Some points, each followed by its number:
array([-10., -10.,  40.,  10.,  18., -18., -14.,  -9., -30.,  76.,   7., -23.,  38.,  14., -33.,  56., -67.,  53., -53., -48.,  29., -40.]) 0
array([ 31.,  12., -15., -46.,  24.,  -2.,  32., -25., -25., -25., -29.,  28., -49.,  15.,  63., -19., -13.,  -6.,  20.,   5.,  13.,  -3.]) 1
array([-45.,  52., -55., -16., -16., -53.,  64.,  23., -63., -12.,  50.,  26.,  56.,   9.,  26.,   3., -27.,  59., -15.,  50.,  25.,  34.]) 2
array([-18.,  25., -58.,   8.,   7., -83.,   1.,   3., -26., -44.,  32.,  46., -15.,  26.,  52., -40.,  21.,  15., -24.,  58., -43.,  97.]) 3
array([-24.,  10.,  -1.,  39.,  -1.,  10.,  10.,  15.,  25.,  46.,  18., -36.,   4., -43., -40., -25.,   9.,  33.,  64.,   2.,  23., -40.]) 4
array([-15.,  20., -41.,  41.,  10.,  12.,   4.,  19., -14., -16., -15., -21., -45.,  -9.,  27.,  -5., -24., -27.,  17.,  -4., -23.,  -6.]) 5
array([-33., -51., -18.,   5.,  37., -71., -48., -10., -50.,  29.,  12., -39.,  41.,  19.,  -1.,  13., -12., -19., -19.,  11.,  -3.,  25.]) 6
array([  0., -40.,  50.,  25.,  52.,  -6., -64.,  13.,  36.,   0., -28., -57., -14.,   1., -65.,  17.,  -5.,  -2., -36., -87.,  34.,  -4.]) 7
array([ 62., -37.,  24.,   2.,  15.,   8.,  22.,  12., -49., -35., -15.,  63., -15., -23.,  36., -20.,  18.,  -5., -32.,  36., -38.,  55.]) 8
array([-20., -24.,  20.,  21.,  16., -36., -39.,   4., -28.,  68., -10., -37.,  -3.,  13., -49.,   5., -34.,  60., -33., -63., -17., -29.]) 9
array([-49.,  -5., -29.,  37., -21.,  48., -16.,  31.,  46.,  12.,  48., -11., -25., -23.,  -5.,  16.,  52., -36.,  57.,  12., -26.,  12.]) 10
array([ 21.,  17., -25., -21.,  -9.,  27.,  61., -19.,   1., -30., -15.,  57.,  12.,  39.,  44., -17.,  -7.,   9., -36.,   1., -11.,  11.]) 11
array([ -3.,  24.,  42., -25., -24.,  22.,   7., -45.,  26., -24.,  36.,  -9.,  23.,  79.,  12.,   0.,   0.,  -8., -18.,  -8.,  30., -19.]) 12
array([ -1., -22.,  -7.,  -3.,   5., -26., -10.,  14., -29.,   3.,  -8.,  32., -22.,   3.,  -9.,  46.,   2.,   2., -26., -13.,   1.,  23.]) 13
array([ 33., -23., -10., -26.,   7., -24.,  46.,  -3.,  12., -13.,   4.,  54.,  36.,  -1.,  19.,   6., -37.,  21.,  10.,  -2., -15.,   2.]) 14
array([ 27., -47., -19.,  11.,  32., -43., -66., -29.,  17.,  35.,   3., -49., -41.,   2., -53.,  16.,  42., -39.,  37.,   0., -18.,  -8.]) 15
array([ 10., -27.,   7., -73., -78.,  15.,  58., -69.,  56.,  32., -29., -15., 112.,  39.,   6.,  18., -16.,  10.,  45.,  12.,  -2., -10.]) 16
array([-33., -22., -15.,  42., -42.,  37., -23.,   1.,  12.,  -6.,  14.,  54., -39.,  20., -13.,  -5.,   7., -43., -37.,   3.,  14.,  -7.]) 17
array([-35.,  46.,   2., -42.,  33., -70., -16., -33.,  30., -33.,  40., -89.,  12.,  61.,   7., -25.,  25.,  21., -14., -70.,   4.,  96.]) 18
array([  4.,  24., -49., -44.,  -3.,   4.,  29., -54.,  11., -27.,  -5.,   7.,  33.,  -3.,  72., -30.,   2.,  34.,  10., -17., -19.,  32.]) 19
array([-21.,  -2., -10., -64.,  17.,  18.,  12., -46.,  17.,  -8.,  -6., -65., -21.,  22., -30., -66.,   7., -17.,   9., -84.,  10., -32.]) 20
array([ 80., -22.,  47., -27.,   9.,   7.,  10.,  -7., -32., -34., -25.,  66., -17., -51.,  40.,  22.,   5., -61., -24.,  63., -10.,   5.]) 21
Which five points above are nearest to each new point, looking only along the 5 directions in which the numbered points spread most? Their numbers follow each, nearest first.
array([ 26.,  -3.,  22.,  -1., -37.,  49.,  -5.,  14.,  33., -19., -30.,  17., -12., -27., -43., -14.,  -1.,  -9.,  34., -42.,  52., -42.]) 17 12 4 5 15
array([ 44.,  35.,   6.,  -5.,  38.,  68.,   9., -60.,  28., -15., -17.,  26.,   9., -15.,  73., -29., -35.,   4., -14., -47.,  13., -56.]) 12 1 11 14 19
array([-59.,  16., -26.,  12.,  17., -13., -30.,  -6.,  11., -12.,  46., -67.,  -4.,   4.,   8.,  11.,  14.,  -7.,  56., -39., -43.,   8.]) 5 4 15 10 20
array([  1., -23.,  38.,  53.,  14.,  11.,  -6.,  40., -80.,  81.,  -6.,  43., -11., -28.,  -8.,   1., -75.,  34., -40.,  33.,   7., -31.]) 13 0 6 9 17
array([ 59.,  -5.,   3., -22.,  -6., -38.,  24.,  -1.,  -6., -43.,  -4., -29.,  32.,  -2.,  29., -30.,  31., -19.,  54., -13., -24.,  49.]) 1 19 11 12 5
array([-11., -22., -34.,  90., -29.,  90., -11.,  51.,  13.,  27.,  20.,  59., -37., -69.,   4.,   9., -34., -45., -13.,  22., -21., -59.]) 17 10 5 4 13
array([-20., -29.,   1.,  27.,  17.,  12., -23.,   9.,   8.,  69.,  28., -48.,  -1., -62., -49.,   6.,  11.,  -3.,  37.,  44., -32., -57.]) 4 17 10 15 5
array([ 47.,  13.,   9., -38.,  14.,  34.,  37., -15.,  22., -26., -29.,  -9., -11.,   2., -38., -20.,  10.,  -9., -10., -21.,  50., -29.]) 12 1 20 14 17
array([ -4., -11.,  -6., -32.,  15.,  15.,  -3., -35.,  35.,  -8.,  13.,  -7.,   8.,   1.,  25., -37., -11.,  24.,  22., -23.,  -8.,  21.]) 12 19 1 20 5
array([  6., -13.,  -4., -12., -39.,  63.,  26.,  16.,  -1.,  -6., -12.,  66.,   6.,   6.,  10.,  20., -46.,  21., -24.,  41.,  17., -13.]) 14 11 17 1 13
array([-29., -10.,  -6.,  65.,  15., -22., -50.,  87.,   7.,  35., -25., -45., -30., -23., -76.,  11.,  -3., -14.,   9., -26.,   3., -13.]) 15 4 9 7 6
array([ -3.,  49.,  39., -18., -43.,  -2.,  25., -18.,  -4., -19., -12.,  14.,  43., -14.,   9.,  28., -18.,  11.,  54.,  56.,   1., -15.]) 14 11 12 19 1
array([ 42., -42.,  28., -24.,  16.,   2.,  12.,  18.,  -5., -69., -13., -27., -38.,  31.,  -1.,   5.,  31., -21.,  -2., -59.,  47.,  -2.]) 1 12 20 15 13
